128 stands for zero in the data rows.
Some points, each followed by its number:
[123 173 115  95 116  98 136  93  88 112 113 150  81 124 121  93 187 109] 0
[117  88 146 127 168 152 156 170 205 182 118  79 152 101 117 176  92 174] 1
[108 126 125 118  97 117 148  70  85 118 102 150  93 136 155 108  90  80] 2
[147 140 234 198 158 210  72 128 154 125 157 194 175  90 102 174 120 103] 3
[124 111 129 116 154 117 164 148 142 161 118  96 135  95 113 125 125 145] 4
[120  89 125 121 154 114 165 116 155 192  95 122 148 113  94 156 111 130] 5
[ 86 210 132 122  81 120 130 147 132  74 134 143 142  83 253 122  99 133] 6
[109 107 123 138 123 135 158 101 139 131  88 173 187 110 139 190  97 100] 7
[130  98  99 151 156  91 145 124  79 137 135 113 117 140 125  96 152 128] 8
[175  74  67 120 169 119 128 108 110 189 120 164 172 145 108 153 128 143] 9
[137 109 156 158 167 166  82 178 170 117 146  99 159 137 113 146  87 134] 10
[152  95 129 201 196 117  90 155 131 118 114  98 143 194 107 145 105 110] 11
[131 112  59 106 133 107 170 146 122 160 130 118 123 120 155 108 122 199] 12
[112  81 139 137 164 164 112 171 170 139 125  98 154 141 129 141  90 144] 13
[132 168 160 109 124  87 143 119 120 148 113 134 104 101  98 114 195 125] 14
[121 193 108  88  89 114 124  84  72  96 109 130  77 174 145  92 143  95] 15
[125 127 124 112 141 177 116 112 114 127 114 177 154 116 119 155 115 125] 16
[129 132 150 158 173 122 110 171 131 127 182  90  94 124 119  93 141 145] 17
[157  92 119 120 144 154  99 176 164 145 152 111 151 138 119 151 104 143] 18
[118 151 134 146 104 112  96 150 173  91  92 118 135 151  99 122 153 133] 19
[162 153  92  71 108  84 155 102  92 137 104 184  99  98  78 117 193 160] 20
[130 108 136 104  87 136 126  93 118 136 108 172 158 116 114 159 125 100] 21
[168 121 133  97 108 141 107  77 114 145 141 176 119 113 108 138 102 102] 22
[137 109 152 152 155 170  73 179 172 111 141 101 164 141 116 149  85 131] 23
[ 97 122  94 126  87  98 168 160 114 116 116 124 158 104 218 127 131 157] 24
[102 152 125 119 100  93 117  95  73  94  82 131  87 205 150  78 147  83] 25
[120 117 116  73  93 102 175  83  96 145 110 168 105 119 131 131 124  82] 26
[137 169 129 131 144 125  86 147 106 110 156  59 100 130 146  90 137 131] 27
[162  93 116 118 143 153  93 176 161 143 155 113 153 139 120 149 106 142] 28
[ 77 129 255 218 104 255 101 195 255  75 136  93 184 107 152 189  59 107] 29
[112 130 105 127  95 114 113 136 139 106 101 120 136 143 128 127 154 128] 30
[114 115 183 212 210 149 124 147 122 133 159 107 118 123 135 118 128 104] 31
[121 108 123 110 119 131 126  90 107 136 117 148 100 134 129 110 123  88] 32
New points follow, each followed by the numbers of its three nearest points above by angle, nearest first.
[172  73  68 116 164 123 132 115  91 150 124 174 190 139 126 168 102 128] -> 9 7 16
[133 135 157 163 180 122 100 175 131 127 189  89  91 121 120  90 144 144] -> 17 27 31
[114 135  96 124  90 101 107 134 132  99  93 122 131 147 125 121 164 128] -> 30 19 25
[123 173 117 100 118 104 131  96  91 109 114 148  88 123 122  95 186 114] -> 0 15 20
[115 116 143 132 116 147 124 124 135 124 114 158 171 121 151 169  92 119] -> 7 16 21
[192 160 148 153 153 163  93 112 122 129 168 166 129 100  91 136 161 114] -> 3 22 16
[112 113 190 221 220 153 124 147 120 135 166 107 117 121 141 118 125  99] -> 31 17 11
[162 145 165 151 151 169  90 110 108 108 160 155 128  86 111 121 123 114] -> 3 22 31
[119  79  56 102 140  93 152 158 135 150 128  96 117 134 154 106 113 209] -> 12 4 24
[129 156 128 164 118  76  93 180 164  78  73  93 119 211  91 111 160 132] -> 19 30 11
[198 174 131  94 107 147  90 108  92 147 208 212 116  77 123 127 145 135] -> 22 20 16
[177  65  72 109 166 120 151 102 107 186 135 155 161 124 101 165 110 162] -> 9 5 12
[134 170 163 106 126  86 147 115 114 154 116 136 101  95  98 114 199 124] -> 14 0 20
[120  89 136 130 147 131 165 167 197 185 134  91 157 102 113 175  96 165] -> 1 4 5
[ 89 216 130 120  82 118 128 144 128  74 136 142 132  84 251 115 106 134] -> 6 24 15
[139 126 110 127 146  89 116 135  81 136 154 127 113 136 141  89 183 125] -> 8 0 27
[122 101 123 117 151 141 196  89 112 197 145 157 131  71  98 165 116 138] -> 5 4 9
[125 155 137 138 121 156 103 136 105 105 173 114 100 127 162  99 106 107] -> 27 6 17
[127 164 131 137 111  98  98 178 175  78  92  81 112 184  94 100 157 141] -> 19 30 27
[135 157 130 136 114 102  95 172 172  86  92  85 114 186  78 105 158 136] -> 19 30 27
[ 77 124  80 151 100 102 163 139 118  94 117 150 181 128 248 134 123 150] -> 24 6 12
[122 174 119 101 120 106 131  98  92 111 119 143  82 122 125  91 182 116] -> 0 15 14
[112 112 179 210 210 146 131 144 121 136 160 109 118 121 141 120 123 109] -> 31 17 11
[174 118 108  97 137 112 141 108  89 186 166 137  98  89  96 119 163 154] -> 20 14 9
[112 132 134 128 112  88 104 158 180  94  73  98 144 175 102 129 116 123] -> 19 30 11
[102  91  49  85 112  96 194 128 119 143 105  93 108 157 122 106  92 176] -> 12 4 24
[ 91 156 134 139 100  76 119  94  66  94  82  98  87 216 138  65 149  68] -> 25 15 2
[125  85  81 109 128  93 169 140 136 148 122 106 127 112 154 125 123 191] -> 12 24 4
[166 150 172 153 151 172  82 111 107 105 164 155 124  83 109 118 125 115] -> 3 22 31
[101 128 123 129 101 116 139 130 129 109  89 157 170 118 140 156 112 103] -> 7 21 24
[121 174 147 128 121 145 107 146 121 105 174  99  93 118 151  93 112 129] -> 27 17 6
[133 162 130 138 114  98  92 180 177  78  86  76 112 195  76  99 163 138] -> 19 30 27
[ 79 163 141 130  90  82 136  94  73  94  63 114  81 216 163  68 159  73] -> 25 15 2
[ 95 127  99 130  94 104 172 160 119  88 110 128 152  98 220 135 113 150] -> 24 6 12
[ 86 220 132 122  78 120 128 149 132  71 138 142 138  79 255 118  97 136] -> 6 24 15
[ 90 154 126 120  94  84 118  96  68  86  71 124  83 219 155  71 148  75] -> 25 15 2
[125 174 114 101 123  95 132  98  87 112 116 145  82 124 121  88 191 113] -> 0 15 14
[112  71 142 139 172 166 118 175 179 151 124  95 160 135 123 149  85 149] -> 13 1 10
[ 88 155 135 128  98  85 136  94  74 101  69 120  88 209 159  76 156  79] -> 25 15 2
[ 69 169 169 185  87 142 163 161 156  88 124 125 148  75 255 119  72 114] -> 6 24 29
[131 165 157 106 124  88 146 114 114 152 112 137 103  99 100 116 193 123] -> 14 0 20
[132 136 154 159 173 126 101 170 130 124 184  93  95 120 120  94 142 141] -> 17 27 31
[140 163 160 105 126  94 140 121 121 153 123 137 109  97  97 120 190 130] -> 14 20 0
[161 146 172 152 149 174  85 116 114 106 162 150 125  88 111 121 120 116] -> 3 31 22
